Each path below is one point turned by a fixed rotation once a step. After each direction that follows a path, write how fast that rotation turns it, in deg/step (0 if it stays still).
Each turn is a multiple of 5 degrees from 10 to 175, or 0.
Each row of a path follows its step; steps can be skipped.
Path 1:
step 0: [-26  10   6 -12   3 -14  12  16   5 -13 -34   4 -17  10   4  -5   3   1
   9   5  33   5 -10  15 -10  -3 -16   0 -10   4   3  20 -12   1 -27  -5
   9  -8  31  11  -4  -6  -1   3   5  11  17   4   0  -3 -10   5  17 -15
  15]
step 1: [-10 -14 -13  20  11  18  -4  -2 -24 -14 -23   4  -5   2 -17   7  -8  -5
  20  -6 -40  11 -11  -1 -13   7  -8   7  18  -5  24  19   0   2  -4   1
   9   9 -14   3   7   0 -15 -14  12  12  -5  17   5 -14  -4  17   9  13
  17]
step 2: [-12   6 -23   9  -3 -26  -3 -11  28  -1   3  -5  -2  15 -22  -5 -16   4
 -12  22  -7  21  11   4 -18  17  19 -18   5 -16  -4  14  -2  -2   2  -6
 -19 -16 -15  -4   5  -8  15  -5 -10  -1   8  16  24  -5   7  11 -22 -10
   1]
step 3: [ 23  10 -15  20   2   0 -15  29  20   4   1   1 -10  -8  -6  -2 -31  -1
  12  -1   2  -5  18  19   2   0 -17  -2  -7   7  -6  -5   8  -2   7   6
  18 -10   8 -20  -4  -2  16   8 -13  11 -25   3 -21   5  -2  -9 -12   6
  33]
step 4: [ 10  -5   0   3  11  -9 -23   0  15  -4  -2  19  -6   0 -24   0  22  -5
  30  13  10  15 -12  -4  13  11  -7  -2  -8  -2  -3   3  -1  -5   0  -3
 -22   9  41  -6   5  19 -16   9  12   8  24   3 -11  18  18  -2  15  -5
   8]
step 5: [-16   0 -25   3   8  12   9   6   1 -15  -8  35 -14  -5  -6  14 -18 -33
  -2 -18  -2  12 -33  16  -8  -9   9  -6 -11  -5  26   5  -1  10  -4  25
   5 -12  -7   9  -3   8   0   8   4 -12   3 -11   7   1   1 -14  11  -4
  -9]
step 6: [ -5  -4  -3   6 -21   5  -9   1 -33 -17  -4   0 -22  28  -3   4 -15 -12
  -5  11  11  14  17  -5  13  -9  12  -6  12 -16   7  18  26  -6   2 -21
  -2 -28  -1 -24  -4   7   8 -12 -10   7  19   8   5  -5   0  16   4  11
  -5]
step 7: [-24 -14  -5   1  14   0 -12  14  -1  -1 -26  -1 -11  -2  -2  18  -2   4
   2  21  16   2   9   2 -15   3  -7 -21 -13 -18  -6  -5 -37 -10  -9 -15
  21   4   8   0   6  -8  16   2 -23   0  -8  20   4   4 -16 -16 -12  11
  19]
step 8: [ -9   0  -6   8  -7  -4  -7  -6   6  12  -3   3   5 -12  -8 -18 -14  22
   2  -7  -9  19 -14  -7 -19  15 -10 -19  -9   8  23  14  16  -3  -3  -9
  -2   8   4   0 -10   2 -21  -1   8  30  -6  32 -19   6  16  -4  24  14
  25]
step 9: [  8  18 -36  13   6 -34  11  -6  22  -6   2   5   0   4   4   3 -14  -9
  21  -4   1  18 -19   6   1  -9   6  16  14 -16  18   3  -3  -2  -3  -8
  -2   7   7   9  28  -8  13   2   4  -2  23   9   0 -24   6  -1  -6 -21
  12]
step 10: [  7   9   5  14   7  13 -24  17   7 -24   8  32 -15  -7 -17 -14 -12 -17
 -11   7  -8 -10  -8   5  18   1  -1 -17  23   4   5   3   4   6  -1   1
  -8 -34   6 -16  18  -6 -10  -6   0   3 -17  -4   0 -16  -6  11 -22   8
  18]
step 11: [-15   3 -14   7  -2 -17  -7  -9   4  -9 -24   7 -21  10  -4  -2 -10  -7
  12  -2  18  -4  13   9  10   3 -21  -1 -22   1 -17   9 -19   5  12  10
 -20  -8  31 -15  -9   8  -3   8 -12  -5   2  16  27  29   3  21   5   6
  -2]
[ 2 -3  7  3  0  6 -4  6 -5  2  2  4  7 -3  2  3 -5  0 -5 -7  1  2 -3  4
  3  6 -3  1  1  2  5  2  3 -4  5  3  1 -2 -2  4  1  3  4  0  0  8 -6 -2
  0 -1  2  7  1  4  4] : 155
[ -3  -2   2   2  -1  -4  -1   0   6   2  -4   2   5   5  -1   3   0  -3
  -1  -1  11   2  -3   3   0   1  -1  10  -1  -1   0   0 -12   0   4  -3
  -3  -2  -3   6  -3  -5   6  -2   0  -3   4   3  -2   2   0   1  -2  -6
  -3] : 160
[ 2 -5  2 -7  4 -9  9  3  3 -3 -1  2  6  3 -3  3  3 -3  3 -4 -1  1 -6 -1
  1  1  2  3 -2  0  2  1  3 -1 -2  4 -1  1 -1 -7  2  5 -1 -9  2  5 -4  5
 -1 -2 -5 -4  5  1 -1] : 90
[-2 -2  3  2  9  3 -6 -1 -4  1  1 -5  3  4 -7  3  3 -5  3  5  0 -4  1 -4
  4 -3  0  2  4 -2  3  0  1 -9  4  1  0  6  1  2 10  0  1  0  3 -2  5  0
  0 -1 -2 -5 -5  2  4] : 130
[  1   0  -5  -4   3   3  -2   3  -5  -3  -3  -3  11   5  -1 -10   1   6
   5   0  -3   0   3  -1   1   3   3  -3   0  -2  -1   4  -3  -3  -2  -2
   4  -2  -5   3  -6   5   6   4  -1  -2  -4   7   3  -1   2  -4  -1  -2
   0] : 65
[-11   2  -3  -5  -3   1   3   2   1   7   0   2   3  -2  -5  -5  -9  -1
  -8  -1  -3  -8   0   1   0   0   4  -1  -4   6  -2   2   1  -3   1   5
  -4  -4   1   2   1   3   0   0   0  -3   7   3  -4   4  -4  -1   1   0
   3] : 130
Path 2:
step 0: [ -9   5  23 -29  -9 -11 -11   3 -14  22 -24  19  -4  -6 -13  -1  25  -3
 -20  -4 -22   0  -1   7  39  -1  25 -23  12   5   8  -1  -6   3 -13   2
  -5  15 -25 -30   0   1 -23  -7  -6   6  15  15   0  11 -25  16   4 -11
   0]
step 1: [-18  18  -9  15  23 -18 -17   5 -20  13 -17 -21  13  -5 -13 -10  11  16
  -4   5 -29 -35  10 -31  24 -12  -4 -18  14  24   3   1 -17  -5   1  15
 -13  22   7 -17  -2 -20  -3  -2  -5  -7  11   0   5   3  -6  24   0 -15
  -2]
step 2: [-20  20  12   1  28  -6  11  29 -27  -5 -16   7 -13 -14   4   9   3  17
  18   1 -30   6   4  -8   6  -6  -9 -26  25   2  16 -24  14 -18 -29 -18
   1  11   1 -19  11  -5   2 -21  -4   0  15  15   3  30   2  -5  11  -5
   2]
step 3: [-26  28   7 -18  -7  -2   8  22  11   5 -37   2   8  -8  16  -5  33  15
   6   2 -33 -16   8   9  18  -4  -7 -13   2   0  11  28 -14 -11 -14  -2
 -14   1   0 -10  24  -4   4  -4 -32  15 -10   2   3   5 -26  -7   5   2
  10]
step 4: [-15  28   7   7  22 -17   0  12   0  10 -34   2  -3  20 -22  11  16  -8
 -26   2 -14 -27  -4 -26   5   4 -13 -21 -10   2  -5   4   6 -10 -43  15
   6  -7  -8 -18  25 -11 -10  18 -10 -18   2  15   9   0   5 -12  -2  -6
   0]
step 5: [  3   1  22  -7  -4 -25  21  -8  -9  11 -33  13  -4   1 -15   0   6   5
 -15  15 -42   7  17 -11  27 -16   1  -3  12  -1   9  -9  -8  -7 -19   3
   3   2 -16 -17   7   4 -21   8 -15  13   9   8  -9  26  18  16  36   2
  12]
step 6: [-23  23  20  -7  20  -3  -6 -18 -19  11  -8 -17 -12 -11  -8 -20  23   9
 -10   9 -26  -8  17 -10  11   7 -13  -1  22  19  18  10   0 -14  -7  16
   0 -11  13  -5  24 -24 -16   3 -23  12  10 -25   4   4  -8  22  -6 -22
   6]
step 7: [-22  24  20  -3  31 -14  23  15   3  -4 -24  12  12  -9   0  12   5  17
  -4  -5 -12 -12   5 -25   0 -16 -12 -28  18   3  32 -32  13  -3 -16  15
   8  -8   6  -4  13  17  -5  -7 -15  12  33  -8   5  -8   3  -2 -14   7
  -3]
step 8: [-13  -1  14  12  -4 -18   4  -3  19   8 -26  17   6  -5   2 -13  24   9
 -18  -9 -30 -11  23   9   9 -17  -6 -21  20 -25   1   3   5   3 -40  -3
   7   6  -4   3  10  -8  14 -13 -34  17   2 -20 -14  16 -24 -10   7  -8
   0]
step 9: [-16   0  12 -16   0 -18 -23  20  -8  12 -32   4   7  -3 -25  -5  13   5
 -13 -15   1  -5  -8 -31   0  -2 -10 -20  -1  -9  17  16  10   1 -33  13
  -6   3  -4 -14  20 -25 -20  18 -20   8  -6 -27  10  -1   7   7  10  -8
 -27]
step 10: [ -7   1  18  25  18 -17   2   2  -8 -10 -44  -2  19  21 -13  -3 -18   7
  16 -19 -30  -3   3 -20  16 -24  13  16   5  -5  17  -6   6  -7 -26   2
   3 -12   9  -9   9  -3 -13  11 -18   9  23  -6  -9  13   7  25  21   4
   5]
step 11: [-21   1  36 -14  -5   9  -7   2   1  -3  -6   8   3   4  -2 -18  -4  16
 -13  -8 -29   3  11   2  20  -1   0   3  20  25  15  11  25 -28 -28  -8
  18  -9   4 -20  22 -13 -20  -5  -1  23  10 -18 -15  16 -23   3 -16 -16
  -5]
[ 4 -3 -2  2 -2 -5  0  6 -6  0  9 -9 -2 -1 -2  2  3  0  2  0 -3  1 -2  0
 -4 -3 -4  1  2 -3 -1 -1  0  4  0 -2  1  5  1  1  3 -4 -4 -1 -4  4 -5 -3
  5  9  9  8  2  3  0] : 95
[ 2  4  2 -3  3 -3  1  1 -3 -3  4  5 -6 -2  0 -2 -3 -3 -3 -1  2  4 -4 -2
 -7  8  0 -3 -3  3  5  2  9 -3 -6  2  1  3 -4 -6 -2  0 -9 -7  4 -4 -2 -2
  3  1  0 -3 -2  0 -4] : 155
[ 4  2  5 -2  2 -2  3 -6  0  8  3  0  3  2 -1  5  3  0 -3 -2  4  4  2  7
  2  5 -5  0 -1  5 -2 -8 -8  0  2  9  2  4  3  2 -1  2 -1 -4 -3  0  7 -2
 -3  3  0  4 -3 -3 -4] : 55
[ -2  -1   0  -1   3   2   5  -6   2  -5   2  -2  -2  -1  -2   3   8   2
  -9   1  -1   4   4  -1 -10  -3   9  -4   7  -3   5   0  -7   4   0   3
   1  -6  -2   2  -2   2  -3   2   2  -1  -4   1   1  -3   3   2  -3  -5
   3] : 45
[-6  2  0 -4  5  4  3  8  9 -1  1 -1 -2  2  8 -3 -4  4 -4  3  0 -1 -3  6
 -6 -1 -1  5  5 -1  0 -4  3 -4  2  1  1  5  0 -4  5  4  7  0 -5  0 -1 -2
  1  2  1  2 -8  0  2] : 80
[  1  -3   5  -3   8   3  -1  -1   1   0  -2  -1  -6   2   2 -11  -1   5
   5  -3   3   1   4  -3  -3   4  -2   0  -4   1   3  -3  -4   2   2  -6
  -7   1   5  -1  -2   2  -2   2  -2  -2  -2   1  -3   2   6   0   8  -8
  -1] : 90
[ -4   4  -1  -5   2  -1  -2  -4  -5   0   1   0  -1   2   5   1   0  -4
   2   6  -4  -6  -2   6   3  -2  -2  -5   2   1   0  -5  -6   1   2   0
   4   1   4  -6  -3  -3  -1  -2  -1  -7 -10   9   5  -1  -1  -2   4   4
  -1] : 20
[ 1 -5  0  1 -7  7 -2 -3  1 -2  1  4  3 -6 -3 -5 -6  3 -4  3 -3  3  5  6
 -3 -4  0 -3  3  4 -1 -2  1 -1 -7  1  0  1  3  1  4 -1  3 -5  2 -1  3  6
 -2  8  6 -6  5  2  1] : 125
Path 3:
step 0: [ 13 -25  -5   4 -34  19  -4  10   1   0   2  27  -4  10  15  -5   7  10
 -17  33  12 -16  -3   4  12  19   0  -9   3  -7   3 -21  -9 -24  -3  -9
 -19   0   4  -2   5  14   8 -16  22  10 -22  -8  -5  20 -19  -3 -20  -2
 -21]
step 1: [  2 -24 -16  15 -12  13  11  -1 -21   0   5  -2  -5   1   3   4  -1  25
  -4   6 -15 -17 -35 -22  -9 -22 -11   0   0   2  11  -9  -9  -2  18  13
  19 -16   7  16  10  -9  20 -19  11  -2   5 -11   9  13   4  26  11 -13
 -36]
step 2: [ -5 -21   3   3  11  10   1  16   9  15  18  28  -6  12  12   5  -2  16
  -6  25  -5   8   6 -34   2  -6 -18  -4 -20 -13  -1 -31   8 -21   0  -5
   8  12 -17  -3  -3 -19  13  31   9   9  -7  -2  23  14  -8  16  16  -9
   7]
step 3: [-11  -9  19 -12   8 -14   6  -4 -15  21  26 -11  27  -7  26 -11   1  11
 -15   5   8  10 -14 -29 -34  20  -5 -20   9 -14   0 -16  -5  -4   3   8
  -3 -13   4 -10  10   7  14  -6  26  -2  23 -21  -2   8 -14  12   8   5
  -3]
step 4: [-11  16   2 -10 -11  -2  21  11 -22  -4  30  -1  28  13  26   3   1   5
  12  19  -6 -15  17 -17 -19  -6   7   9 -22  -6 -15  -5  -6 -20   4  21
  -1 -12  17  18  -7  -3 -11  23   6  16  -9  24  -4  26  11   6  -1   5
  -2]
step 5: [ -1 -20  -3 -24   2  -7  -1 -32 -12   2 -12 -12  -1  10   9  -4  16   7
  -4  18   0  -2  -7 -13   4   3 -12 -18  20 -15 -31   0  -3 -12   3 -10
   1  -4  15  16  24  11  13  21  30   6  -8  16  10  30   7  -8 -19  21
   8]
step 6: [ -8  -9  16  15  -5   1  -2  11 -14  10  -9  12  37  16 -11  11 -12  29
  -5   2 -15 -27  -8 -11  -2   5  27   2  30  -2  -8 -11 -11 -10   5  16
   8 -11   6  12  20   9   8   8 -12  -1  -7  22  34   3   1  -3   0  22
 -11]
step 7: [ 21  -1   5 -19  -8  17  -6  -8  21   9  26   2  18  13  -5  -8   3   6
  21  30 -15  -4  -9 -29  31 -11   4 -17  14 -13 -11   0 -19  -6  -8  -5
  -4  -5   8   6  -9   9  19   0  13   9 -26   1  20 -13 -19 -13  15   4
 -16]
step 8: [ 26 -13   1  34   5  11 -12  -2 -10  -6  13 -23  36   5   0  -3  21   3
  -7  -3 -14 -22   0   4   9  14 -24  -7   5   9 -17 -27 -13 -10  16  11
   5   0  11  -3  -2  -3  22   0  11  22   9 -11   8  -6 -20  22   0   9
 -11]
step 9: [-25 -13 -30 -11   5   8 -12 -14  16   4  28  12  14  -5  -6  -2  -8  -5
   5  21 -26 -22  -6 -12  -6  -2 -28   7  -3  -9  -8 -38   3  -4  22  20
  -4  -7  11  -4  -5 -21 -13   6   2  -5  -1  12  -1 -11  -3  -7  18  17
 -11]
step 10: [-13 -20  -7   9   7   5 -11  -9  -6   5  16  -6  31  32  13  -3   4 -23
  -7  17  20  13 -14  -8  10   5 -13  -5  -4 -15  20 -29  -1  31 -12   6
  27  -5  15  -5  15   8   6  20  18   9  12  18  -2   6 -14  -2  -5   9
   9]
step 11: [-10   7  -3 -21 -20   0  -9  25  -7  -5  17  11  23  15 -15  -6  19 -20
 -21   5  12 -20  10  -3 -17 -14   9 -21  -3   0  -6 -25  -2   1  -2  15
   8  -2   6  14  -5   6 -17   3  17 -23  17  -3  19  17   0   0  -3  31
 -28]
[-2 -2  2  2  2 -2  0 -7  5  2  1 -4  1 -4  9 -2  0 -7  0  2 -6 -6  8 -1
 -4  3  0 -3  0 -4  3 -1 -1  1  7  1 -4  0  6  2 -4  1 -6 -1 -6  3  0 -1
 -4  0 -3  4 -3 -3  6] : 70
[-1 -4 -5 -3  0  7  2  1 -3 -1 -2  2  2  0 -2 -5 -6 -5 -9 -3 -6  7  3 -4
  6 -2  1 -4 -6 -3  1 -2  5 -2  1  3  1 -4 -3 -4 -1  0 -1 -3  2  4  9  3
 -5  2 -2  4  2 -3 -2] : 45
[  2   1  -4  -7   1  -1  -1  -5   4  -1   0  -9  -2  -6  -2  -1  -3  -3
  -1  -3   2   4 -11 -10  -4  -2  -3  -4   6   1  -2   3   1   2  -2  -1
   3  -3   5   7   1  -3   0  -6   0  -4   1  -2  -1   0  -3   1  -1  -1
  -1] : 170
[ 7 -6  0 -4  4  0  3 -2  3 -1  2 -2 -6  4  4 10 -2 -1 -5  2  3 -5  1  3
 -4 -2  0  0  0 -1  6 -6  1  1 -9  2 -3 -2 -1  0  0  0 -2  4 -2 -4  4 -4
 -4  5  2  3  6 -1 -6] : 35
[-4 -1  3  1  4 -1  2 -5  5  6 -4  3 -1 11  0 -2 -4  0 -1  1 -1  0 -4 -3
  0 -3  2  0  3 -2  6 -2  5  7  5 -4  5  5 -4  0  5 -6  0 -1 -5  1  1  1
  7  3  5  0  2  5  3] : 90
